In the rows, zero is written as 128.
Each named move below is a turn or a mirror, shown by a few rows before and after it. Which moves, in which order, take the first row of each later pair to the second? The first pair is answered.
Fus:
[112 133 104  97 117 108 124 144 129 132 142] -> [106 136 111 107 109 106 126 149 127 124 129]
[139 103 179 129  75 177 131 147 118 132 103] -> [158  93 154 102 101 189 121 126 124 162 148]
[153 116 128 111 118 151 154  99 107 145 104] -> [148 118 134 119 112 148 157 105 107 137  91]
[125 176 122 193 184 113 105 101 138 127  96] -> [134 171 111 178 196 117 103  92 139 140 116]
tifot:
[141 123 100 133 164 149 121  99 135 157 156] -> [ 78 139 120 139 134 128 150 157 160 130 135]
[137 143 113 108 132  85 113 125 110 113  89] -> [137 144 111 109 131  85 111 122 109 113  89]
[140 124 149 148 136 131 104 110 138 149 107] -> [116 128 156 152 128 125 114 131 148 139  99]
Suvov:
[152 120  97  95 139 118 120  96 100 124 147] -> [123 126 159 147  90 126 151 148 117 121  93]
[111 113 145 164 127 192 114 146 157 160 190] -> [118 110 136 154 135 190 108 136 154 161 200]
[141 109  99  79 144 132 109 102 131 129 178] -> [106 115 172 143  86 143 149 162 151 126 112]
[121 145 133 168 141 127  89 102 123 108 114] -> [121 145 132 168 142 127  91 101 123 105 115]
Vip:
[161 119 140 149 119 140 127 122 113 144 117] -> [144 133 141 166 140 145 117 122 134 146 127]
[ 85 156 132 148 141 104 138 144 143 130 133] -> [108 145 109 119 132  84 122 124 103 102 129]
[ 94 130 117  89 140 116 154 175 159 131 111] -> [ 93 136 101  84 152 107 136 159 151 113 118]
Now pairs of rows:
Each pair is two moves apart.
[166 140 134 113 126 123 105 102 123 140 109] -> [144 156 141 137 143 132 106 108 155 151 121] : Vip Vip
[165 105 143 169  96 137 142 102 101 137  81] -> [143 122 129 183 154 159 127  91 154 171 137] : Vip Fus
[ 97  97 150 137  80 116 162 177 132  85 113] -> [171  82 159 162 122 173 148 124 137 168 146] : tifot Vip
[133 129 137 125 109 109 156 143 112 126  96] -> [124 144 103 118 166 111 127 116 137 134 145] : Vip Suvov
[122  99 155 135 124 156 130 110 134 147 125] -> [107 114 144 141 145 148 109 100 141 125 130] : Fus Vip
[135 154 138 154 127  91 117 138 142 121 102] -> [131 156 119 131 138  78 112 130 142 114 119] : Suvov tifot
[110 149 145 158 136 119 132 138 142 114  99] -> [103 151 115 127 153 104 122 130 143 105 127] : Suvov tifot
[ 96 123 118 104 142 140 101 124 128  99 164] -> [108 108 155 112 105 160 144 156 136 140 146] : Vip Vip
[126 122 146 138  97 130 139 139 114 127  92] -> [100 129 116 104 109 107 138 146 122 108 116] : Suvov tifot
[136  97 123 126 149 161  65  91 101 104 161] -> [105  86 172 122  75 155 134 173 112 111 115] : Vip tifot
[ 91 129 123 130 128 151  99 133 143 121 157] -> [109 119 115 111 114 138  93 123 112 101 143] : Suvov Vip
[118 146 121 106 140 101 119 111  94  86 148] -> [150 121 136  86 113 114 153 124  83 125 144] : Vip Suvov
[142 156 137 155 147 149 130 106 147 161 125] -> [122 160 133 145 148 143 139 122 162 162 135] : tifot Fus
[154 147 134 160 138 110 153 110 129 185  91] -> [131 164 126 173 160 104 134 104 137 165  95] : Vip Suvov
[103 110 133  93 118 141 163 146 108 138 138] -> [119 109 123  88 130 146 154 129 102 144 148] : Suvov tifot
[116 122 119 112 128 107 122 129 130  95 127] -> [139 106 121  94 123 122 139 132 130 130 141] : Vip Fus
[142 161 126 170 187 130 142 119 170 191 139] -> [121 166 138 174 174 127 154 139 179 182 126] : Suvov tifot
[125 137 175 128 110 122 121 144 126 102  80] -> [132 127 188 125 114 150 137 151 148 151 106] : Fus Suvov
[153 101 104 109 131 109  84  89  78  94 122] -> [160  97 150 152 102 129  97 104  81 106  84] : Suvov tifot
[143 101  96  79 120 119 132 134 111 121 140] -> [120 107 106  88 106 110 141 155 119 108 127] : tifot Fus
[127 107 156 125  95 131 150 139 121 127 102] -> [114 104 141 101 107 132 157 148 141 141 134] : Fus tifot
[174  97 138 133 137 153 154 116 131 184 155] -> [131 128 126 165 179 147 118 104 161 155 171] : Suvov Vip
[111 139 150 206 114  96 119 145 130 109 100] -> [ 74 138 123 160 134  95 135 169 171 137 162] : Fus tifot
[144 147 119 128 125 149  99 109 118 112 129] -> [138 150 130 139 115 148 102 120 118 107 114] : Fus Suvov
[115 151 131 139 182 125  88 114 166 103 134] -> [105 155 147 152 167 126 100 131 172  99 119] : tifot Suvov
[142 134 119 197 190 115 103  79 153 133 140] -> [132 121 100 145 144  63 107  92  98  63 107] : tifot Vip
[159 130 123 132 137 134 134 121 126 154 130] -> [113 148 114 133 145 113 127 138 143 118 131] : tifot Vip
[125 122 120 115 126 124 138 144 130 149 139] -> [120 127 132 129 114 120 140 151 123 135 117] : tifot Fus
[110 136 152 140 120 130 130 140 141 112 123] -> [142 127 153 149 128 145 120 116 129 128 125] : tifot Suvov
[159 112  77  82  99 149 119  91 116 159 137] -> [100 122  83  71  83 134 144 143 153 147 143] : tifot Fus
[132 137  99  98 131  92 133 127 104 101 119] -> [100 155 128 141 145 117 152 155 161 139 129] : Vip Vip
[105 148 134 141 123  91 152 144 144 127  86] -> [152 142 104 133 159 101 115  86 121 133 112] : Vip tifot
[116 149 160 179 122 134  98 145 107  94  80] -> [158 141 136 163 151 143  75  99  86 111 105] : tifot Suvov
[155 131  97  72 125  98 129 115 100 130 134] -> [106 142 130  98 106 102 164 170 144 141 120] : tifot Vip
[115 119 150 141 137 160 126 136 152 150 155] -> [132 114 118 112 148 143 100 107 121 122 165] : Suvov Vip
[131 144 130 143 137 142 113 113 116  99 134] -> [137 141 126 139 142 150 113 110 119 111 150] : Suvov Fus
[167 143 118 134 126 121 151 124 137 167 110] -> [159 147  97 111 139 108 146 121 139 159 129] : tifot Suvov
[107 173  97 114 132  57 152 153  92 105  88] -> [154 162  77 102 157  70 127 105  70 123 110] : Suvov tifot
[160 135 142  98 160 138 119 118 133 125 114] -> [153 140 145 104 156 130 117 119 127 110 100] : Fus Suvov
[132 102 122 127 170 100 126 137 133 108 158] -> [140  92 148 133 147 112 156 161 139 139 145] : Vip Vip
[126 117 145 136 126 154 131 136 137 153 155] -> [142 116 149 147 123 158 125 125 122 149 140] : Fus tifot
[157 129  95 105 162 123 132 100 119 167 156] -> [148 126 151 139 110 136 170 148 128 182 108] : Vip Suvov
[126 127 161 157  96 132 113 118  92  77  88] -> [160 101 171 134  80 153 153 131  94 141 104] : Suvov Vip
[134 152 108 167 198 115  71  75 122 108 161] -> [124 128 112 113 110  64 110 126  68  51 104] : tifot Vip
[132 153 153 170 136 135 149 134 161 159 102] -> [173 133 116 120 120 105 127 100  93 113  91] : Vip Vip
[158 100 116  87 115 146 141 125 115 154 160] -> [156 102 146 116  94 156 152 139 117 160 132] : Suvov tifot
[159 133 123 129 152 133 139 122 152 188 149] -> [131 144 157 170 123 130 146 154 158 161 106] : Vip Suvov
[119 111 131  99 113 131 160 174 139 124 132] -> [145 118 107 111 167 144 118 119 140 134 163] : Vip tifot
[100 103 112  62  92 108 122 162 129  60 162] -> [146  93  95  53 117 125 103 121 111  82 183] : Fus tifot
[159 183 128 138 132  81 165  96 102 143  87] -> [155 184 138 155 140  92 173 100 122 162  91] : Vip tifot
[115 141  88  78 157 123 146 121 155 151 182] -> [186 133 104 118 153 136 112  65 100 139 131] : Fus tifot
[132 121 122  89 114 112 114 124 112 110 151] -> [115 124 156 120  93 121 140 160 134 125 126] : Fus Vip
[141 150 111 124 152 142 100  95 124 151 177] -> [148 131 166 146  80 148 145 142 106 153 113] : Vip Suvov
[152 171 121 147 150  85 188 151 141 155  79] -> [158 163 115 138 159  98 192 148 151 181 101] : Fus Suvov
[114 134 112  93 110 132 116  73 110  76 142] -> [147 126 139 126 100 154 115  64  99  95 124] : Suvov tifot
[112 123 153 132  75 130 119 143 110  84 100] -> [117 112 170 136  76 161 138 157 135 131 124] : Fus Suvov
[105 115 147 107 119 148 138 151 157 143 148] -> [115 115 118  86 136 139 116 126 143 130 165] : Suvov Vip
[ 80 130 175 158 100 160 131 185 155 129 123] -> [125 111 123  97  86 120  94 136  70  66 115] : Vip Vip
[126 138 133 153 144  88 123 129 115  73  99] -> [172 110 156 152 118 112 149 133 101 117  89] : tifot Vip
[135 142  70  80 122  81 129 122 100 117 128] -> [146 143  76  93 119  81 123 112  89 110 113] : Fus tifot
[131 140  81  92 153 123 144 128 151 178 161] -> [128 153  63  88 151  89 126 115 123 127 135] : Fus Suvov
[126 115 155 113  98 161 109 132 122 126 146] -> [112 119 152 108  95 154 112 141 125 120 149] : Suvov tifot
[143 128 141 116 116 124 166 159 137 159  99] -> [123 147 115 122 169 127 136 135 168 160 142] : Fus Vip
[ 91 132 115 138 116 121  94 146 121 101 164] -> [135 108 114 116  96 125 104 132  84 110 154] : Vip tifot
[138 132 132 141 153 152 104  98 128 120 138] -> [137 129 143 148 148 162 114 106 137 133 141] : Suvov Fus
[143 154 137 112 108  87 145 153 137 141 115] -> [133 167 120 111 141  86 127 134 153 141 139] : Vip Suvov
[134 153 126 121 143  96 119 117 132 145 128] -> [132 146 133 114 121  91 135 133 124 142 114] : Vip tifot
[147 150 138 146 100 129 131 138 105 129  83] -> [135 160 144 171 123 144 125 136 133 144  98] : tifot Vip
[103 163 137 106 113  86 166 156 110 111 112] -> [118 153 109  74 144  97 160 137 120 141 164] : Fus tifot
[139 144  98 121 151 110 127  91 120 134 136] -> [124 135 126 118 104 106 169 141 123 141 110] : Vip tifot
[129 117 126  98 155 166 134 125 156 186 183] -> [104 125 172 140 117 167 159 165 166 174 134] : Suvov Fus
[142 101 136 125 128 124 124 131 108 170 119] -> [ 92 127 131 143 149 112 114 145 143 147 129] : tifot Vip
[134 149 121 128 147 103 167 156 152 162 105] -> [150 147 131 146 140 103 160 145 137 152  84] : tifot Fus
[170 124 175 154  83 125 160 130  87 152  52] -> [121 171 112 166 175  98  74  74 108  84 101] : Vip Vip
[134 124 115 131  85 101 143 140  87  97  94] -> [151 107 122 121 105 143 170 148 128 180 149] : Fus Vip
[ 99 122 151 146 111 141 116 133 140  88 145] -> [130 111 136 132 112 139 103 107 111  85 148] : Vip tifot
[105 117 143 158 128 160  98 120 132 104 146] -> [124 105 140 143 108 151 101 118 106  91 134] : Vip Suvov
[159 131 147 169 156 147 104  92 120 110 135] -> [114 131 170 161 106 127 142 151 125  89 104] : Vip tifot
[126 132 128 138 132 170  99 126 142 113 137] -> [126 131 124 137 132 164  95 124 137 107 137] : Fus Suvov
[ 83 142 170 150  96 138 138 168 147 137 135] -> [150 126 172 164 112 170 118 117 120 166 140] : tifot Suvov
[ 98 104 171 142  87 144 127 152 126  96 119] -> [100 107 132 119 146 153  96 117 147 120 184] : Vip Fus
[126 136  75  69 153 104 151 127 134 126 122] -> [ 98 138 117 105 118 110 177 167 146 122  84] : tifot Suvov
[109 127 160 169  99 137  74 141 138  58 104] -> [177  98 170 157  87 166  85 118 107 103 101] : tifot Vip
[176 141 133 157 115 124 160 110 120 152  98] -> [133 150 138 151 102 112 180 147 143 143  96] : Fus tifot
[121 121 118 124 111 112 123 124  99 101 127] -> [112 119 139 139  95 121 137 142 109 111 117] : Fus Suvov
[104 134 142 161 147 150 120 104 117 122 147] -> [113 125 131 139 130 132 117 101  86  97 135] : tifot Vip
[143 106 120 130 129 143 107  87 114 101 156] -> [106 110 113 107 129 137 124 115 143 106 179] : tifot Fus
[ 82  88 186 140 102 182 121 174 151 139 160] -> [114  87 201 171  92 186 107 150 121 123 122] : tifot Fus
[ 81 107 105  64 118 139 147 163 167 145 204] -> [104  90  99  42  99 129 149 156 136 136 192] : Vip Vip
[115  96 136 106 106 141 153 139 119 132 131] -> [103 104 132 113 128 147 147 137 142 145 151] : Suvov Vip
[133 111 108  89 131 129 149 143 140 134 141] -> [158 104 119 104 132 142 142 126 130 149 135] : Suvov tifot
[122  78 126  77  84 167 114 126 104 120 172] -> [ 70 109 164 139  85 174 124 161 150 116 147] : Fus Vip
[156 131 125  97 120 104 135 119 101 117 101] -> [149 131 140 111 135 134 154 136 144 173 130] : Vip Fus
[127 122 111 132 136 105 109 121 117 115  95] -> [149 106 108 113 140 125 126 123 125 160 120] : Vip Fus
[120 138 132 140 134  93 152 181 138 110  91] -> [131 137  87 102 167  81 131 152 129 108 130] : Suvov tifot
[149 139 140 119 147 131 144  90 104 137 121] -> [132 152 145 135 160 138 143  95 127 146 131] : Vip Vip
[ 93 131 123 109 116 106 147 166 136 120 126] -> [133 120 158 148 105 135 147 153 125 146  97] : tifot Suvov
[186 105 150 178  96 139 177 138  69 148  91] -> [200  97 141 162 112 155 178 129  81 181 125] : Fus Suvov
[137 114 114  98  99 143 109 123 102 111 135] -> [ 99 137 125 136 131 157 105 134 157 129 152] : Vip Vip
[120 111 177 167 110 174 111 102 155 154 163] -> [104 113 176 159 109 170 119 114 164 153 169] : tifot Fus
[123 122 124 123 116 139 106 116 114  93 131] -> [143 110 141 124 101 152 123 123 113 118 125] : Vip tifot
[126 198 133 118 154 120 141 165 168 137 135] -> [143 201 152 147 137 119 133 155 144 118  94] : tifot Fus
[ 94 130 132 135  95 137 117 139 117  92 117] -> [111 127 101 107 120 134 102 113 108  99 149] : Vip Suvov
[159 105 102  66 105  95 145 130 106 159 126] -> [153 112 106  74  94  81 142 134  94 135 104] : Fus Suvov
[158 143 146 172 154 141 111 118 141 171 151] -> [146 149 164 190 135 137 119 136 139 156 123] : Suvov Fus
[105 127 136 129 144  97  92 133 112  91 126] -> [141 102 131  98 125 101 108 130  88 112 128] : Vip Suvov
[111 120 152 135 100 126 133 133 164 117 103] -> [121 115 129 113 103 110 115 111 136  89 104] : Vip Vip
[128 163 117 113 107 102 152 145 148 121 118] -> [169 149 122 118 117 127 148 124 141 159 130] : tifot Vip
[144 149 158 185 144 121 152 121 121 154  53] -> [175 144 108 143 184 118 120  73 103 160  99] : tifot Suvov
[159 127 114  99 117  93 170 129  94 135 112] -> [161 136 129 136 151 128 165 120 134 180 135] : Vip tifot
[152 125 104 125 132 125 141 113 123 140 156] -> [157 122 130 151 115 139 150 123 125 145 132] : Suvov tifot
[109 149 119 180 142 102 117 160 114  78  79] -> [188  96  86  93 138 126 136 133  85 151 136] : Fus Vip
[124  98 131 111 112 153 160 156 146 161 155] -> [ 79 135 115 141 149 136 121 143 167 114 156] : Fus Vip
[106 128  87 109 152  82  97 125  86  72 129] -> [167 111 110 139 154 118  85  90  65 106 114] : Suvov tifot
[103 147 130 126 129 132 127 138 135 126 129] -> [144 131 125 116 129 138 124 115 111 138 131] : tifot Vip
[173 114 134 128 139 132  96  91 114 118 128] -> [134 127 156 146 108 116 114 130 123  87  91] : Fus tifot
[ 86 146 125 123 118 116 129 137 133  99 117] -> [124 138 128 140 119 123 114 107 106  95  99] : tifot Fus
[108 130 132  99 120 104 146 148 130 116 120] -> [107 127 138 101 119 114 153 154 137 129 124] : Fus Suvov
[128 116 151 139 116 161 115 130 124 126 131] -> [103 122 145 128 112 145 122 147 134 112 133] : Suvov tifot
[144 122 130 119 142 131 136 123 157 163 128] -> [118 143 128 142 151 113 112 120 157 119 111] : Fus Vip
[100 155 155 166 145 134 142 154 142 124 112] -> [109 146 147 151 161 151 144 146 153 156 144] : Fus Suvov
[ 90 125 101  80 164  73 131 117 166 109 155] -> [ 92 117 117  87 162  98 147 127 186 146 172] : Suvov Fus
[100 116 159 147  93 128 136 178 143 116 103] -> [172  97 159 161 111 160 113 124 117 150 109] : tifot Suvov
[127 125 109  92 115 129 142 154 109 127 109] -> [125 124 113  97 111 133 144 160 112 133 107] : Fus Suvov
[130  91  98 115  87 118 104 151 111  97 149] -> [ 92 114 114 151 114 134 101 166 160 116 166] : Vip Vip
[171 140 158 157 157 116 150 100 116 174 136] -> [174 144 140 144 167 103 139  86 104 157 138] : Fus Suvov
[130 127 121 128  96 114 101  73 130  95 108] -> [ 94 134 124 123  87 104 119 105 152  90 112] : Fus tifot
[ 80 144 113 143 134 108 116 150 142  90 100] -> [106 122 133 136  97 116 146 171 127 110  81] : Vip Vip
[123 139 155 133 118 103 138 125 113  74  87] -> [151 125 123  95 166 137 137  99 141 148 168] : Vip Fus
[108 135 109  95  90 116 130 112  96 106  86] -> [ 89 136  97  76  98 116 140 127 115 117 113] : Fus tifot
[123 125 108  84 129 108 155 145 137 146 152] -> [112 133 134 114 101  97 159 162 127 115 102] : tifot Fus
[ 97 152 110 152 182 140 100 112 172 134 167] -> [124 144 129 173 178 159  97  99 163 151 153] : Suvov tifot
[161 138 129 127 152  94 132 117 120 124  90] -> [160 133 111 103 167 100 132 112 133 141 123] : tifot Fus
[140 129 118 106 116 121 152 152 117 136 122] -> [132 139 125 126 137 138 149 149 144 155 134] : tifot Vip
[ 73 152 131 146 142 132 116 154 157 130 140] -> [162 115 108 109 135 140  99  99  91 141 141] : tifot Vip
[138 147  79 142 158 128 123 117 153 141 163] -> [130 159  73 145 152 106 113 114 136 104 138] : Fus Suvov
[100 122 107  75 159 145 153 151 176 171 192] -> [197 107 120 119 165 168 107  68 106 168 148] : Fus tifot
[164 118 122 122 106 139 122 101  85 141  94] -> [138 127  86  85 122 114 118 105  92 122 123] : tifot Suvov
[123 122 146 160 141 162 124 128 161 161 140] -> [167  95 123 113 110 138 117 106  97 130 120] : Vip Vip
[137 148 146 163 159 144 125 107 140 148 115] -> [ 99 156 139 149 135 110 131 135 136 102  96] : Vip tifot
[153 120  98  77 120 105 170 141 115 156 128] -> [111 143 130 132 124 114 181 172 157 159 111] : Vip Fus
[146 113 116  98 126 134 151 132 104 111 147] -> [138 116 118 106 121 125 149 137 101  97 134] : Fus Suvov
[ 89 167 112 129 140  93 126 128 156 116 141] -> [137 153 104 130 159 109 105  85 133 137 153] : Suvov tifot
[138 100 147 126 113 159 118 122 133 139 153] -> [101 115 147 135 116 148 116 138 153 123 155] : Vip tifot
[128 127 113  97 161  96  97 109  90  89 101] -> [164  99 156 100 116 127 146 136  88 149  80] : Vip tifot
[166 127 126 115 124 102 154 116 119 135  83] -> [143 139 142 143 140 117 161 134 160 160  95] : Suvov Vip
[135  99 143 139  95 130 145 140 102 143  98] -> [104 131 105 148 150 114  95 107 116 100 128] : Vip Vip
[138 124 189 151  70 135 164 153 116 137  65] -> [142 135 147 128  86  92 131 117  76  81  55] : Suvov Fus
[127 135 150 115  87 101 153 163 101 109  89] -> [ 87 167 120 132 144  91 109 138 129  81 119] : Vip Vip
[153 136 120 137 157 114 109  88 120 128 130] -> [155 128 132 141 158 136 120  99 137 157 143] : Suvov Fus
[105 123 161 147 106 156 130 167 128  95 101] -> [117 112 160 137 121 180 137 165 146 140 138] : Fus Suvov
